In the rows, zero is written as 128.
A single turn carries every row of the set below to another of its rows. Some are shown first; where does it send the rows asked next?
k_594: [ 96 138 118 121 131 104 131 104 113 129 135 150 106]
k_354: [118 103 131 110 142 106 157 134 134 162 111 136  81]
k_706: [130 110 113 126 139 146 107 148 121 118 125 109 118]
k_489: [161 103 112 122 140 124 121 142 134 147 127 116 130]
k_785: [144 135 122 118 141 129 108 133 159 126 119 116 118]
k_674: [116 115 118  83 146 101 151 161 116 157 122 131 114]
k_225: [157 108 122 111 149 117 124 140 138 144 129 111 134]
k_262: [115 108 137 100 129 111 153 117 125 161 105 140  98]
k_162: [ 94 118 111 125 148 111 132 111 108 152 119 150 101]
k_685: [140 123 117 117 119 124 107 115 124 135 109 100 122]
k_479: [117 113 117 141 139 102 152 141 118  93 146 144 107]
k_942: [127 103 124 100 133 101 175 161 136 133 113 140 109]
k_238: [107 115 120 132 146 115 117 102  97 116 130 138 108]
k_146: [ 96 113 107 129 131 129 136 122 106 139 124 156 100]
k_403: [135 102 122 134 143 141 106 144 121 128 134 108 112]
k_518: [116 103 132 114 144 114 150 122 127 155 142 147  84]
k_319: [110 128 128 112 141  97 156 136 132  91 107 140 131]
k_914: [126 124 151 105 150  89 149 149 144 105 109 117 105]
k_244: [137 133 123 134 134 115 118 164 125 125 122 102 131]
k_727: [118 116 118 142 141 115 138 112 137  98 125 160 102]
k_611: [113 115  99 148 141 101 140 122 125 105 128 152  95]
k_175: [104 121 125  94 126 101 163 155 111 138 122 122 100]
k_36: [133 106 123 127 123 103 136 121 119 166 129 140  83]
k_978: [131 136 126 133 135 119 119 157 125 136 111 111 141]
k_411: [135 127 114 112 118 119 110 131 120 144 115  98 118]
k_316: [128 119 135  94 145  88 166 120 142 105 125 130 113]
k_513: [123 121  97 122 140 105 136 142 134  82 135 139 100]
k_921: [117 116 128 119 157  90 152 125 138  90 108 129 115]
k_932: [113 116 113  92 142  95 167 159 132 121 105 126 107]
k_793: [140 140 113 115 144 125 101 125 149 123 124 115 123]

k_793 turns into k_244
k_785 turns into k_978
k_175 turns into k_518
And these:
k_146 turns into k_727
k_354 turns into k_162
k_238 turns into k_513

A single turn carries every row of the set below to another of its rows. Some are shown first; where does it send the rows asked next?
k_712: [132 115 143 130 134 138 127 151 124 109 128 104 150 150 151 135]
k_328: [ 97 158 128 111 117 127  99 136 126 128 142 122 140 136 140 139]
k_194: [127 125 140 139 125 108  96  99 144 130 135 122  99 124 129 133]
k_638: [107 154 133 115 120 123  84 132 127 141 140 132 137 116 146 135]
k_474: [124 126 138  90 120 130 135 142 138 155 120 144 122 119 123 162]
k_665: [126 110  94 115 135 130 141  93 118 143 131 115 144 120 143 120]
k_188: [146 101 152 114 129 139 146 155 113 140 124 131 138 137 137 143]
k_128: [139 114 146 140 134 130 108 144 129 116 128 111 151 133 163 133]
k_906: [116 145 138 108 118 122  94 137 120 158 138 146 131 108 140 137]
k_930: [147 150 137 162 117 130 141 123 119 123 127 112 125 111 107 119]
k_543: [152 146 138 159 118 131 148 126 115 130 127 119 123 109 103 120]
k_139: [148 148 136 157 115 133 150 130 114 127 127 114 121 117 101 121]
k_984: [133 112 144 118 121 116 127 106 130 147 131 138  87 127 105 142]
k_321: [127 112  93 115 134 128 142  95 119 145 130 116 141 120 143 119]
k_851: [142 125 129 160 120 125 136 109 118 130 132 167 134 126 144 118]
k_314: [112 141 138  95 115 130 116 140 116 164 133 151 128 118 126 143]
k_398: [146 151 136 160 119 132 145 126 120 122 129 112 127 117 106 119]
k_450: [127 135 122 163 121 128 138 111 121 104 135 150 140 148 143 116]
k_784: [ 95 152 128  98 116 132 119 141 120 132 139 127 136 146 124 144]
k_915: [145 149 136 157 116 134 150 128 117 123 130 112 125 119 104 122]
k_88: [111 144 129 116 127 121  99 131 154 117 125 114 136 126 152 154]
k_10: [126 111  93 114 134 130 144  95 116 141 130 113 140 121 141 120]
k_863: [114 127 133 121 123 119 124 104 138 114 135 112  97 155 107 142]
k_218: [155  98 154 124 132 134 128 150 117 147 123 135 138 119 148 138]
k_510: [127 110  92 114 134 131 141  96 118 143 130 116 144 119 142 119]
k_666: [132 127 139 106 122 121 112 133 146 157 119 143 126 102 141 157]
k_907: [126 110  93 115 134 132 142  95 118 143 130 117 144 120 142 120]
k_140: [132 124 126 146 117 133 162 116 112 123 132 165 130 148 126 123]
k_789: [135 116 144 129 122 110 106 101 136 145 132 137  91 116 118 138]
k_529: [136 132 125 165 121 124 129 106 121 116 135 157 139 133 149 115]
k_492: [141 120 130 151 117 127 152 112 112 134 131 174 129 132 132 120]
k_618: [151 105 151 137 133 130 109 144 126 135 127 124 142 116 163 134]
k_301: [136 107 145 118 130 142 147 155 117 120 126 115 143 154 138 141]
k_11: [106 142 128 101 123 131 123 138 150 114 123 112 134 144 135 158]
k_269: [124 138 136 118 125 118  94 131 153 140 123 128 131 102 152 152]
k_661: [112 132 130  87 121 133 139 145 141 132 120 127 128 140 121 163]
k_936: [104 145 135  91 114 132 126 144 114 149 137 140 129 138 118 145]
k_415: [115 130 135 136 124 113 105 101 144 112 138 111 101 144 122 136]
k_184: [152 148 138 162 117 130 143 126 117 130 128 117 125 109 107 119]
k_799: [124 130 121 150 120 133 155 114 116 108 135 152 135 157 133 122]
k_118: [120 118 139 114 120 121 136 109 131 132 132 128  93 148 100 145]
k_384: [128 112  93 115 135 131 142  96 118 142 130 114 143 121 141 118]

k_328 turns into k_638
k_907 turns into k_10
k_188 turns into k_301
And these:
k_474 turns into k_661
k_529 turns into k_851
k_789 turns into k_984

